Each row is where one point has got to under a steady rotation. How many steps took it there?
The counts run from 0 to 967.
[ 90  87 131 108 128 158 141 158 140 109 117 175  77 131 144 122 134 189
  99 109 107 109 112 146 122 124 105 118  97 163 129 115 119  72 120 138
 109 130 148 153 150 126 130 153 141 152 138  71 134 132 183  96 136  86
 104 143  49 114 113 142  73 107 133 100 104 145 112 170 115  97 105 122
 120 116] => 963
[100  97 174  97 136 172 155 134 131  98 128 181  94 105 113 148 126 205
 133  96 114  80  97 135 128 143 104 118 109 156 106 104 108  78 145 121
  96 120 113 154 140 133 126 164 144  96 125  89 110 146 161 121 154 113
  96 149  70 123 139 115  79 118  95  95  95 136 137 161 124  91  91 125
 142 114] => 605
[ 96 115 153  90 120 138 122 142 107  90 111 169  75  80 139 129 101 199
 128 138 141  97 136 150 124 121 119 101 140 162 114 100 115  76 124 118
 115  93 143 132 155 124 109 115 181 118 125 121 129 134 178 120 150  77
 115 140  37 110 132 120  92 143 101 114 126 131 103 160 130  76 138 131
 131 108] => 206
[ 96  99 135  90 111 154 137 133 134  97 135 168 102  90 135 147  94 200
 135 107 125  65 136 157 124 147  92 117 120 141 127 109 115  73 134 139
 114  82 107 119 168 122 121 150 175  97 136 101 129 130 151 117 138 101
 103 143  69 119 131 106  92 147  96  99 126 113  99 155 128  89 118 135
 130 116] => 706
[106 111 153 102 127 142 125 125 133  78 107 169  98 103 114 108 135 196
 126 100 101  83 112 166 161 144 117 122 120 192  99 103 138  71 108 120
 121 122 132 130 168 125 131 133 153 126 109  95  92 109 170  92 129  99
  98 155  96 126 135 149  98 139  87 106 120 135  96 179 136  91 144 120
 133 124] => 865
[ 91 102 152 115 130 158 141 137 108 105 124 188  70 114 135 122 112 183
 126  89 122  99 116 154 119 120 106 104 125 172 124 111 133  73  98 122
  83 110 141 168 143 140 120 118 146 126 131 100 110 141 132 108 143  97
 101 144  72 140 130 124  71 130 105  85 107 139 128 181 102  90 127 151
 132 109] => 759
[102 118 170 117 117 136 155 158 117  87 117 168  54 109 161  97  98 174
 132 123  98 105 135 131 130 124 121 139 105 167 130 110 151  84 143 122
  92 108 126 156 151 145 120 162 139  92 131  99 141 169 175  96 131 129
  93 156  55 128 128 120  87 122 114 106 106 131  98 170 129 120  93 113
 151 104] => 675
[116  84 132  99 133 165 130 146 130 130 136 186  77 134 124 146 137 187
 103 100 119  78  94 145 127 136 104 102 107 158 112 111 114  80 120 111
  98 107 127 158 166 113 129 132 136 117 141  75 108 133 154 121 147  93
  97 142  57 120 142 136  64 137 109  96 106 117 112 171 120 103 135 160
 117 107] => 685
[ 83 102 153  90 121 137 149 125 126 119 113 163  59 132 133  97 139 175
 120 101  88  89 113 166 157 136 129 132 113 176 104 101 148  79 117 119
 111 129 128 153 161 122 132 133 138 128 131  85 106 128 160  86 143 113
  90 161  56 129 125 154  89 133 119 112 105 135  99 186 140 134 127 124
 117 132] => 238
[113  76 132  98 122 160 141 149 147 103 121 166  88 135 129 128 132 180
 106 116 113  97  96 166 131 141 115 119 109 164 124 134 132  74 127 119
 112 126 131 147 171 124 131 143 142 147 134  61 109 120 161 105 130  88
 127 155  71 118 123 143  86 110 113 110 105 131  99 175 131  89 116 127
 126 117] => 962
[ 85  69 138  84 106 156 139 138 111  82 105 156  73 121 126 127 123 183
 129 117 122  90 127 139 116 108 118 124 121 150 139 141 127  84 104 121
 108 124 123 106 179 118 137 158 151 126 140  76 128 140 177 105 123  89
 129 159  67  97 110 119 105 134 113 117 112 117 102 186 137  94 103 105
 125 107] => 257
[105  98 150  97 119 166 142 128 146  71 110 166  90 117 121 129 147 202
 126  95 103 108 131 139 149 148 106 146 107 170 136  96 134  87  98 128
 115 142 139 118 142 128 138 165 151 121  93  81 105 139 171  99 134 100
 108 142  67 111 114 130 114 124 107  76 115 150  99 190 108 100 106 134
 106 107] => 713
[105 104 168 105 120 126 144 153 109  86 109 178  93 123 148 116 134 176
 111 100 133  93 113 143 139 146 100 120  93 176 132 102 144  68 113  99
  87 135 153 149 165 112 157 140 135 101 113 106 135 147 147 104 146 114
  99 134  67 100 116 118 111 150 118 103  89 121 100 196 103 112  99 144
 126  98] => 199
[121  94 163 111 131 168 135 167 138  74 100 159 111 109 125 136 123 192
 100 101 105 116 133 146 147 129 118 137 123 186 107 111 120  86  97 138
 126 120 118 132 143 140 128 158 164 143 110  73  95 142 179  83 135 100
 127 145  78 132 138 140  87 120 101  65 119 149  94 182 108 109 131 113
 128 104] => 310
[ 93 126 178 110 138 124 157 132 112  84 133 179  92 120 139 106 143 196
 129 125  91  84 130 113 137 122 117 125  99 159 110  73 146  98 121 120
 102 138 107 152 126 139 124 157 146 108 122  95 134 140 188 112 156 116
 105 147  48 106 123 141  81 131 132 109 100 156  99 185 141 125 114 135
 119 108] => 91
[120 119 179 117 126 113 136 161 125  93 100 157  87  98 159 125 112 186
 110 145 133  82 132 135 139 139 118 124 116 176 110  88 121  83 124 129
 104 107 159 135 145 121 132 158 158 100 103 117 133 143 184  95 158 131
  81 150  47 108 138 125  89 158 106 112 115 130 103 171 118 118 112 127
 149  88] => 653
[117 109 174 121 143 143 148 124 138  89 112 169 112  99 139 120 122 184
 111 116 103  63 138 147 163 136 121 124 105 167 117  97 143  89 158 107
 104 120  77 145 162 130 138 133 170 106 124 102 108 107 163  97 138 125
 147 145  86 118 142 142 104 134 107 116 116 125  87 181 135  95 103 133
 134 110] => 94
[ 89 102 159  93 130 133 144 128 112  98 106 162  78 122 146  97 139 177
 110 107  97  90 128 146 157 106 134 126 114 163 115 104 152  81 102 112
 115 131 128 152 162 119 138 153 146 125 128  91 121 133 191  81 141 111
  98 153  55 116 110 153  89 138 143 130 102 144 101 197 144 123 120 107
 118 109] => 239
[ 73 102 116  90 110 153 138 140 140  94 121 174 105 102 136 134 138 206
 125  99 107  96 128 168 131 139 107 119 110 161 135 112 133  70 105 138
 119 122 144 120 155 152 131 159 139 146 115  86 127 133 182 108 154  80
 108 146  72 115 129 118 102 123 110 102 110 130 118 161 118 100 122 131
 125 127] => 560
[120 110 152  99 124 127 119 158 135  68 105 169  83  90 145 137 104 200
 118 144 126  88 141 140 129 129 118 131 111 172 128  94 111  95 128 133
 109  99 144 120 152 124 131 155 168 114 118 109 132 120 184 125 143  94
 101 147  43  94 136 107  97 149  84 114 138 128  99 155 125  83 116 147
 133 101] => 784
[ 99  97 168  82 118 159 136 118 109 104 119 150 101  96 109 151 122 203
 135 100 105  72 119 121 136 106 117 126 142 141 101 111 103  84 110 126
 137 103  87 125 164 112 118 154 161 118 124  76 102 152 184  96 140 113
 116 151  64 119 148 126  90 130  93  86 117 130  90 172 133 120 137 111
 123 109] => 666
[119  91 152 100 127 150 135 129 160 109 120 171  97 118 121 157 126 196
 116  93 112  53 115 161 149 175  81 130 117 166 114  97 118  72 104 129
 113 103 134 143 149 100 143 137 160 127  99  98 100 130 150 104 156 113
  78 141  78 125 134 123  84 151 100  86 121 121 104 172 102 107 135 161
 124 110] => 860
[107  95 167 116 124 136 140 131 101 116 107 160 106 124 142 104 100 161
 123 112 122  83 128 130 124 114 122 120 126 147 110  81 132  88 124 124
 103 116 120 146 165  74 115 138 176  89 116  71 122 138 167  91 163 122
 121 146  66 110 144 146  84 152 110 118  89 126  69 205 138 114 123 119
 126 107] => 874
[ 88 117 183  96 125 152 163 113 109  89 119 159  96  79 131 116 120 190
 134 105  93  76 123 136 147 111 122 131 147 176 112 122 137  74 121 109
 137 112  89 144 143 134 112 141 163 127 127 118 120 159 178  83 124  97
 113 153  78 127 135 141  92 125 118  99 102 143 105 172 136 106 121  98
 141 116] => 241
[ 91  91 141 122 127 147 147 169 128 109 136 178 111 100 132 144 124 186
 131 109 126 108 110 155 103 135 106  84 103 157 129 112 129  67 130 124
 113 119 155 149 137 141 110 140 161 132 126  68 132 137 176 105 145  82
 111 133  57 117 133 121  79 113 113  97  95 145 118 164 103  87 111 128
 126 114] => 832
[107 101 155  97 114 178 131 146 126  89 123 169  72 115 130 132 108 186
 131  95 106 104 108 154 127 143 118 133 127 175 121 126 128  81 102 124
 105 109 136 149 146 146 125 154 143 113 113  95 103 155 155 101 127 104
 112 150  98 140 141 113  79 113  74  74  94 124 120 169 109  85 124  98
 153 122] => 180
[109 100 169 110 124 151 131 139 101  79 103 178  71 119 144 136 113 190
 130 112 136 114 125 115 102 105 115 122 114 155 136 107 121  96 119 124
  92 115 153 149 143 124 131 137 159 101 134  97 134 168 150 118 147 107
 104 139  50 104 122 114  83 138  98  81  97 134 125 175 109  88 105 129
 133  97] => 52
[ 98 112 159 119 128 165 154 136 114  74 114 158 127 111 144 107 104 180
 132 100  91  98 146 148 133 118 123 133 122 173 118 105 133  82 118 130
 123 131 114 132 138 133  95 129 179 125 111  71 113 136 171  76 136 100
 144 146  69 127 125 150 100 118 110  74  91 146  77 195 128 102 125 104
 116 129] => 871
[104  99 163  89 127 141 132 133 114  99 108 146  92  99 137 124 121 196
 117 133 123  81 142 137 140 113 120 129 136 150 104  99 102  99 120 141
 135 104 118 137 149 103 122 133 185 134 136  99 134 121 196 105 139  84
 104 145  25 111 124 143  98 143 125 120 131 139  91 161 143 108 126 126
 119 111] => 512
[ 85 100 143  96 118 143 136 148 113 114 107 167  54 109 145 128 132 189
 111 126 114 101 111 147 121 109 117 129 121 157 127 115 112  77 104 126
 113 117 131 151 151 127 124 140 146 138 148  80 133 151 172  98 125  88
  74 149  25 117 112 126  81 119 132 122 112 138 121 164 119 111 131 119
 123 113] => 964
[ 96 112 136  96 108 152 119 139 125  70 110 176  97 104 135 132 115 198
 126 125 119 108 157 134 110 115 118 120 111 154 128 112 107  85 117 138
 120  94 110 113 167 128 112 146 176 115 134  89 121 117 185 110 150  82
 146 152  43  92 124 138 114 142  92  97 135 132  92 162 137  82 137 143
 123 104] => 915
[ 90 101 174  92 105 158 129 135  85  81 112 178  74 121 132 124 130 183
 129 103 126 108 115 101 119  91 134 123 116 147 130 110 123 108 102 103
 109 128 116 135 149 114 118 146 144 116 128  99 119 172 188 119 139 110
 122 138  46 102 107 127 112 145 121  93 102 146 109 170 122 117 115 130
 119 104] => 262
[100 100 179 109 126 123 157 127 102  93 104 173  94 116 147 118 127 176
 121 106 115  74 163 119 153 114 116 147 105 145 133  79 134 103 116 126
  98 135 110 126 155 111 146 143 169 102 114  97 127 143 174  95 147 125
 112 136  46 100 123 132 107 160 140  99  96 131  81 196 120 134 108 151
 105  92] => 647
[ 80 137 150 108 122 145 161 119 133  90 129 181  94 104 129 109 120 189
 144  99  96  67 115 157 147 167 109 126 104 162 108  97 157  76 145 120
 110 129 134 141 144 126 109 149 144  89 106 101 116 140 163 106 150 127
  86 149  80 126 134 136 103 133  98 114  93 130 103 176 135 113 118 129
 140 133] => 220
[102 115 147  86 109 150 129 134 108  91 123 166 120  98 131 142 131 199
 142 109 128  89 118 124 114 112 106 114 127 141 123 112 115  73 111 116
 141 121 120 102 157 105  92 129 171 131 112  82 131 164 199 113 147  93
 134 133  40 102 143 145 116 131 111  92  96 140  86 172 130 103 136 123
 120 118] => 490
[105  82 139 100 109 176 130 138 142 100 123 177  97 147 113 143 146 192
 112 100 110  88 112 136 139 136 101 120 110 146 118 118 129  90  96 121
 109 130 113 133 174 107 141 162 125 129 122  62  97 152 162 107 135 107
 126 140  80 128 130 135 107 125 107  82 107 134  93 185 133 100 114 141
 116 102] => 537
[ 95  92 149 123 131 158 158 136 145  81 115 177 112 142 152 125 102 181
 116 107 112  91 157 157 136 142 115 122 105 155 127  93 127  98 137 154
  68 132 130 153 138 131 120 136 186 102 119  80 111 120 153 116 149 107
 142 150  69 113 127 125  81 132 111  86 103 131  85 202 126  89  98 143
 129 126] => 226
